In the rows, 128 means zero.
Each run below is a few steps of one of 8 hidden systems, one row a step.
gen, path 1 (10 x 18):
[[121 183 114 142 116 127 144 196 204 157 123 141 145 126 131 147 139 108]
 [112  81 146  95  96  99  69 156 119  75  92 114 137 128 149 103 144 155]
 [149 127 106 139  91 144 122 101 108 169 175 116 132 147  68 155 177 156]
 [155 148 145 124 158 126  93  43 134 106 109 131 137  92 158 158  83 129]
 [105 127 104  92 146 168 167 126 110 140 157 186 124 169 133  80 115  91]
 [144 125 123 162 145  90 140 205 160 127 134 166 119  77 138 165 105 123]
 [ 66 152 156 113  91 113  90 147 116 141 104 111 118 122 131  63 164 150]
 [143 100  89  92  93  97 153 108 130 144 130  78 149 116  99 193 148 132]
 [160 117 139 153 163 141  99  62  67 113 125 117  79 116 131 105 109 143]
 [105 184 137 123 161 163 207 110 142 163 150 141 144 146 135 145 114  94]]
Miv, path 2:
[[108 181 181 181 160 124 133 145 174 148 155 152 145  97 133 139  99 115]
 [100 110  88  47  92 110 122 157 168 116 102 137 160 137 147 117 131 100]
 [148  75 124 155 118 134  88 146  66 122 150 136  69 142 111  97 154 154]
 [107 201 163 163 125 117 130  93 142 176 142 139 146  82 119 162 130 156]
 [141 140  93  56 146 113 123 110 143  85  83 131 171 116 135  94 110 108]
 [156  91 109 131 155 155 150 146  72 133 170 150  55 152 125 128 133 107]
 [ 88 139 183 175 133  91 150 138 152 150 132 120 141  80 144 170  99 141]
 [106 144  83  83 107 115 128 147 162 131  73  94 149 138 126  68 143 108]
 [162  85 115 126 113 148 121 102  60 122 131 113  74 157 127 152 158 158]
 [129 185 187 194 167 126 154 100 137 139 140 118 166 102 113 140 105 146]]
zusu, path 3:
[[112  82 144 139 145 127 200 131 108 141 175  73 145 152  94 136 127  97]
 [ 97 140 172 184 128 137 129 140 179 146 109  87 117 141 174 150 109 107]
 [ 94 119 128  92  87 136 127 105 150 103  79 127 198 167 153 111 128 153]
 [194  98  85 168 116 154 139 140 126 117 118 104 141 176  95 145 153 153]
 [167 181 178 135 145 160  84 114 145 104 162 147 131 141 135 173 144 128]
 [102 102 129 102 117 131 110 135 154 134 197 174 184 142  94 109 121  99]
 [137  42 113 163 121 127 105 178 130 118 142 152  82 145 150 137 103 119]
 [102 152 165 144 118 118  97 139 105 110  97 190 129 107 164 116 130 196]
 [161 143  53 109 121 100 105 135 138 133 111 159 146  85  86  98 132 142]
 [174 131 113  93 158 135 101 129  79 113 147 127  47 119 125 131 153 107]]
dama, path 4 (10 x 18):
[[ 96 167 174 153 138 138  85  53 126 149 124  89 121 116 132  83 116 127]
 [129 150  60  63 132 144 170  90 118 158 118 151 106 128 146 141 120 102]
 [170  89 137 168 172 142 157 152 103  75 108 147 113 147 162 142  96 138]
 [ 96 204 177 156 140 121 161 184 160 153 131 102 137 115 119 126 153 118]
 [122  78 104  84 101 103 144 116 141 120 123  56 170 139 103 131 136 104]
 [142  83 124 182 111 176 106 104  97 154 175 138  99 184 109 118 139 144]
 [116 185 159 120 131 143 110  67 161 133 121 155 158 116 166 172 108 136]
 [134 135  88  74 151 143 144 157 144  95 106 165 149 152 140  74 117  93]
 [157  91 134 147 120 113 135 210 125 112 160 151 109 130 119 184 150 138]
 [ 81 130 193 159 114  96  87 125 152 126 129  95 172 103 114  95 123 144]]
tun, path 5:
[[136 120 194 155 124 122 109 104 112  94 118 112 130 125 161 189 129 172]
 [100 151 104 149 134 146 156 102 147 160 112 111 169 148 106  51 112 116]
 [178 113  95  86 120 139 129 144 148  97 117 139 118 153 159 209 136 116]
 [100 120 190 167 165 142 137 141  91 104 161 156 142 144 119  68 113 138]
 [119 168 104 123  97 111 126 156 206 169 132 119 159 108 115 169 137 108]
 [132  74 134  88 117 129  59 113  97  66 110 146 127 148 152  93 127 145]
 [111 140 120 163 111 148 174 120 110 191 183 156 135 141  84 146 145 152]
 [166 163 119 124 156 109  73 108 162  97  88 153 125  77 162 137  89 123]
 [ 89 118 108  68 125 135 169 156  84 144 149 148 107 150 116  79 154 107]
 [154 105 151 172 133  93 108 132 137 135 163 114 114  78 117 203 114 134]]
gobo, path 6 (10 x 18):
[[135  30 118 130 123 149 115 112  89  93 148 156 136 179 131 105 110 142]
 [168 180 151 206 168 168 126 107 145 142 138 133 115 137 132 146 114 129]
 [107 179 126  53 130 126 149 130 172 106  89 139 168 132 170 142 123 103]
 [137  82 101 120 118 135 124 198 111 110 164 178 134 156  96  92 151 130]
 [142 165 172 174 123 123  53 119 145 144 164 132 110  98 113 155 141 141]
 [ 82 162 114  79 120 118 124  61 134 140  95 143 167 104 143  90 108 132]
 [159  75  62 119 133 138 145 144  85 131 140 188  85 137 131 128 118 131]
 [152 193 186 154 175 120 136 143 102 122 142 114  87  90 128 158 146 138]
 [ 78 162 112  88 110  86 171 143 163 160 110 104 171  92 113 121 131 110]
 [127  34  95 118 100 105  92 161 100 119 131 121  87 132 127 108 134 127]]
gobo, path 7, 10 rows:
[[144 101 147 198 109 131 103 154 124 139 183 158 145 136  78 135 147 167]
 [136 183 136 123 127 125  55  62 167 132  97 107 132  94 147 124 113 122]
 [104 110  87  66 117 156 167  95  86 133 127 177 135 165 143 103 127 132]
 [193 119 129 164 180 126 137 161 110 109 171 164  97 105 110 162 113 119]
 [ 86 222 167 114 135 114 130 150 153 151 109 102 119  94 140 116 151 113]
 [ 90  62  92  83  78  86 134 148 123 130 128 154 164 116 118 124 130 143]
 [170 105 127 190 138 132  76 117  87 131 133 113  71 120 108 101 135 154]
 [108 189 147 115 131 138 163  51 128 162 111  94 135 117 147 174 125 137]
 [141  85  80  82 158 116 184 148 121 100 111 124 144 131 129 106  99  90]
 [134 117 157 173 131 146 130 199 121 142 163 113  66 154 127 141 158 115]]
gen, path 8, 10 rows:
[[ 75  89 117  89  84 117 101  83 141 165 123  72 112 133 146 127 125  99]
 [143  60  88 164 120 132 173  92  85 145 120 129 115 139 131 153 102 158]
 [150 210 130 168 174 151 166 115 111 132  85 141 115 117 141 102 119 153]
 [121 168 142  65 160 126 169 177 144  89 111 113 147 137 140 115 142  87]
 [138  73 152 146 132 109  99 188 131 113 178  93 109 130  94 124 144  98]
 [ 94 126 163 181  88 135  91  91 155 173 139  81 126 140 128 149 133 139]
 [127  94  89 119 108 146 146  64 137 117  75 119 174 164 152 124  98 145]
 [195 138  85 139 157 165 149 149  97  99 115 181 104 158 131 126 134 145]
 [130 203 192 124 162 128 123 165 139  97 151 162 149 112 130 135 146 129]
 [ 99 109 133  83 112 104  80 147 175 127 166 108 158 123 101  99 131  76]]
febop, path 9, 10 rows:
[[ 76 161 135  72  86 139  81  88 148 138 122 169 156 138 153 112 140 140]
 [149  52  78 126 136 113 143  92  87 120 134 160 133 110 114 119  86 143]
 [140 180 147 144 162 128  85 154 124 132 135 183  69  86 149 112 123 123]
 [ 78 145 131  72 106  74 177 148 120 137 110 129 159  80 127 146 141 144]
 [133  86 123 147 139 110 101 137  95 138 146  73  81 116  89  70 135 107]
 [101 179 149 130 103 140 112  85 125 177 125 114  83 119 159 175 148 142]
 [120 136 117 127 163 122 194  75 112 125  90  87 169 117 127  96  94 124]
 [166 142  90 123 161 161 141 169 127 140 128 120  49 152 142 122 138  77]
 [107 143 195 136 130 117 181 152 126 104 121 104 151 133 155 192 141 153]
 [127 128 114 161 125 139 144 155 163 148 139  80 169 159  74  75 140 102]]
tun, path 10 (10 x 18):
[[133 105 135 144  84 122  51 149 139 142 135 112  71 126 139 159 158 134]
 [ 84 142 144 137 106 119 143  76  81 143  85 125 146 114 134  96 133 192]
 [193 133  49 128 147 133 152 100 138 147 117 116 127 117 100 149 114 107]
 [146 154 162 111 180 155 131 145  90  94 131 143  64 139 165 120 132 107]
 [ 73 136 167 134 140  92 189 149 147 158 155  92 161  96 113 137 112  99]
 [139  77 109 134  97 118  60 142 173 117  97  71 112 140 143 120 129 105]
 [101 117 144 136  91 157 154 113  72 130 105 126 130 183 141 125 166 192]
 [181 157 109 175 164 133 157  91 151 125 120 128 182 111 100 150  96 141]
 [146 170 117  77 161 167 117 154 142  98 122 150 106 163 152  92 138  75]
 [ 86  92 185 110 127 107 165 151 118 117 189 140 156 124 126 174 123 118]]
guku, path 11, 10 rows:
[[101  97 141 182 151 159 185 128 111 168 187 151 124 157 114 114  99 111]
 [153 141 107 163 138 102 144 132 185 135  80  98 141  89 151 181  93 124]
 [109 147 117 103 114 129 164 181 111 107  70 120 140 156 130  72 168 157]
 [161 128 142 126 114 125 111  99  84 133 165  89 108 125  88 177 177 156]
 [116 140 176 119 161 146  71  83 149 101 134 100 133 137 144  80 100  84]
 [ 85  89 107  99  98 154 166 126 146 157 156 168 139 174 156 167 114 105]
 [180  90 128 194 163 116 146 166 126  91 116 154 131 114 137 151  91 150]
 [119 220 129 138 120 126 143 173 172 154 113 116 157 120 100 110 167 132]
 [130 102 123  59  90  91  88 109  95  90 109 122 141 106 130 146 158 166]
 [139 118 141 151 145 168  76 109 101 138 185 143  93 160 101  68 135 108]]
Miv, path 12:
[[130 163 111 184 130 176 133 114 152 193 148 109  85 162 123 125 136 100]
 [109 110 165 103 106 119 126  98 140  80  89 125 182 141 178 169 114 159]
 [167 132  94 161 147 165 140 176 132 122 139 143 135 174  85  70 143 119]
 [141 122 153 117 105 126  94 122 148 129 158 133 108 122 149 226 139 127]
 [ 90 131 168 134 138 123 109 138 138 108 146 136 188 131  99  51 120 126]
 [152 106  50 110  94 141  96 113 145 168 144 165  98 133 126 157 129 113]
 [111 141 196 135 151 123  90 118  91  86 119 165 116 109 164 108 116 164]
 [125 168  75 116 125 120 182 159 146 170 144 170 158 109  89 127 135 126]
 [159 101 127  86 142  93  71 135 119  86 108 111  81  85 155 146 123 111]
 [ 71 155 158 134 141 136 179 127  86 177 175 126 116 130  99  84 142 122]]
dama, path 13, 10 rows:
[[133 149 180 161 118 155 118 101 132 151 176  76 133 157  99 169 163 131]
 [ 97 127 138  92 130 155 131  47 147 134 154 122 180 158 130 113  99  92]
 [151 102  80 126 134 172 129 145 155 133 149 190 112 176 155 142 106  92]
 [108 129 175 144 119 127 124 185 159  89 112 168 154 144 174 160 125 152]
 [111 151 118 114 101 104 115 181 168 128 123 127 187 120  86  87 157 134]
 [157  71 108 102  87 112  56 123 115 116 158 116 121 130  95 146 162 138]
 [103 126 163 145 127 132  72  72  95 142 170 185 121 106 126 106 110 155]
 [136 175  83  93 146 111 103 108 157 141 103 174 111  71 155 124  92 104]
 [136 102 108 102 145 108 145 189  89  90  83 152  79 113 168 108 130 136]
 [127 146 152 184 135  87 161 176 109 143 122 108 123  78  96 135 143 170]]
zusu, path 14:
[[179 118 110 180 131 129  97  74 113 112  92 130 136 115 127 141 108 184]
 [164 208 104 106 159 172 125 116 129 127 134 185 125 144 123 105 141 121]
 [146  99 125  81 153 104 161 153 117 114 191 150 135 109 104 174 122  91]
 [ 89 112 183 169 145 113 117 190 131 135 156 111  91 115 133  93 123 103]
 [ 66 114 118 114  70  95  97 118 149 155  82 138 127  98 169 129 119 155]
 [162 107  81 136 131 133 124  86  87 108  72 109 129 137 118  78 125 166]
 [176 205 109 129 156 156 157 109 109 148 132 139  93 124 122 168 153 135]
 [124 154 164  80 177 112 149 114 139 110 179 119 167  99 105 133 111  74]
 [ 78  82 129 135 116 128 157 185 147 164 157  98 101 155 129 109 129  75]
 [ 91  89 164 155  95 105 115 111 127 118  78  98 131 121 180 155 110 168]]
guku, path 15, 10 rows:
[[116 108  99 175  94 145 141 143 185 170 112 131 124 155 162 170 111 126]
 [149 150 130 155 139 130 168 145 111  85  61 145 160 138 150 123 128 193]
 [178 184 107 100 126 141 129 132 125 127 144 100 143 138  72 134 189 128]
 [123 125 175  64 135 111  63 118 117  85 144 120 111 112 150 134 141 108]
 [ 80  75 150 140 118 146 118 118 133 153 203 156 146 162 113 103 106  98]
 [141 102 106 180 122 123 113 125 174 143 111 164 127 110 166 176  79 136]
 [128 178 102 142 139 130 173 165 130 122  78 169 158 128 127  81 131 166]
 [171 164  96  84 117 101 127 130 102 130 128 115 117  91  87 164 177 150]
 [117 138 168  97 153 116  68 116 102 105 147 105  95 104 121  68 133  98]
 [ 67  92 131 116 103 137 131  85 133 188 183 131 117 138 134 138 106  94]]
febop, path 16, 10 rows:
[[131 174  96 119 130 116 162 184 162 168 166 170 139  99  97 149 143 107]
 [107  71 162 100 121  86  87 152 137  82 118  81 133 110 143 121 120 111]
 [ 88 128 128 157  86 160 120 116 100 186 163 145 109 162 105 101 158 156]
 [159 132 106 154 134 105 109  67 151 128  82 105 144  81 145 161  84 144]
 [124 177 119  74 160 160 140 129  92 110 114 161 105 150 143  64 141 110]
 [155  96 119 130 140  97 182 160 115 135 163 131 111  99 117 210 123 124]
 [ 88 161 199 154 145 118  98 158 156 123 137  93 139 120 122  74 128 106]
 [ 95  98  71 103  61 129 143 121 143 181 110 105 126 158 132 148 149 131]
 [167 105 151 178 160 146 103  75  92  89  99 102 116 140 140 107 102 156]
 [143 219 103 108 141 162 156 129 147 156 135 177 130 133 126 142 147 120]]

Which system made each run below?
path 17 (2 x 18):
[[ 83 133 130 171 120 142 176 103  85 168 110 122 137 144 118  71 127 170]
 [183 149  80 126 136 133 128  71 128 143  91  76 105 113 128 166 125 124]]

guku
path 18:
[[ 89 115 164 139  95 148 171 129  94 142 163 130 161 178 107 140 166 170]
 [169 143 120 152 134 145  90  74 184 130 147 110 187 135  95 138 104 109]]

dama
path 19 (2 x 18):
[[104 123 114  85 117  95 123 223 137 124 121 145  93 106 143 112 153 104]
 [ 96 105 159 139  87  81 113 149 103 150 146  87 122  96  97 145 167 164]]

gen
path 20 (2 x 18):
[[ 72 107 172 155 132 126 121 108 126 130 146 121 174 139 109  53 106 131]
 [149 138  59 112  93 133 100 115 170 181 136 133 101 123 125 167 139 101]]

dama
path 21 (2 x 18):
[[131 156 157 194 143 175 159 107 126 164 141  74 111 174 117 124 143 121]
 [125 155 143 113 143 132 158 104 171 100  68  96 169 138 179 155  96 114]]

tun
path 22 (2 x 18):
[[143 105 111 175 108 119 160  98 141 147 101 117 147 116 146 201 102 167]
 [164 170 107 137 154 150 144 152 134  93  66 114 140 155 128  64 141 136]]

guku
path 23 (2 x 18):
[[120  97 104 171  98 122 119 172 131 128  56 115 101 144 158  91 130 168]
 [157 124 139 141  96 137 133  98 106 109  99  89 147 157 130 180 167 190]]

gobo
path 24, 2 rows:
[[164 101  67 141 144 172 137 130 152 142 152 179 117 171 132 128 100  90]
 [112 150 170 130 149 124 143 192 121  98 126 199 115 116 171 146 124 142]]

tun
path 25 (2 x 18):
[[ 69 130 118  77 114 138 196 125 129 150 121 110 161 166 131  99 134 103]
 [163  39 121 167 133 114 108 176 134 103 160 140 114 134 121 152 104 117]]

gobo
path 26, 2 rows:
[[141 185 123 131 112 101 108 136  92 147 105 130  91  77 111 139 173 181]
 [149 157 111  90 158 106 127  63  86 133 122  89 118  79  97 102 128 122]]

tun
path 27:
[[160 189 119 151 189 132 157 116 134 135 129  98 145 106  84  78 116  95]
 [ 99 133 107  42 101 101 135 147 138 137 106  96 100 111 158 162 154  96]]

guku
path 28, 2 rows:
[[120  88 108 167 102 127  80 144 170 139  93 138  89 130 182 142  98 124]
 [ 86 170 158 120  96 146 133 159 109 122  96 152 140 163 146  94 176 178]]

Miv
path 29 (2 x 18):
[[110 172 121 140 151 117 190 150 177 136  84 135 170 107 152 129  90 119]
 [147  95  93  76 119 124 139 187 121  96  92  94  93 161 150 128 159 105]]

Miv
path 30 (2 x 18):
[[118 113 150 113 178 156 157 137  95 115 152 112  79 158 146  87 118  76]
 [107 134 141 179 123 128 190 169 152 171 137 123 117 128 144 189 124 130]]

febop
path 31, 2 rows:
[[ 97 128 171  65 135  87 135 142  93  84 138 135 163  96 118 109 139 140]
 [138 103 107 154 109 125  83 113 152 177 193 101 120 121  70 132 135  96]]

tun
path 32 (2 x 18):
[[149 160 114 159 166 161 163 180 168 140 147 115 130 162 103  98 128  75]
 [109  68 150  98  87 116 106 130 149 113 139 101 124 147 162 200 133 117]]

Miv
path 33, 2 rows:
[[ 97 106 117  93  83  96 153 120  70 146 110  99 115 114 118 144 169 172]
 [191 130 109 189 156 130 112  75 109 143 124  87 107 104  96 126 112 141]]

tun
path 34:
[[175 129 115 153 167 135 160 101  88 134 113  83  63 116 137 163 122 126]
 [113 170 157 146 178 132 188 135 116 132  97  67  99 122 148 100 115 102]]

tun
path 35:
[[126  85 142 135  79 132 105 103 131 103 117  85 189 173 111 137 152 168]
 [179 113 102 157 137 172  90  66 145 128 142 101 141 173 102 112 114 107]]

gobo
path 36, 2 rows:
[[125  92 120 125 123 165 149 146  99 104  90  89 105 203 149  84 149 126]
 [155 109 161 179 129 146 153 126 150 122 168 107 169 163 109 195 129 134]]

gobo
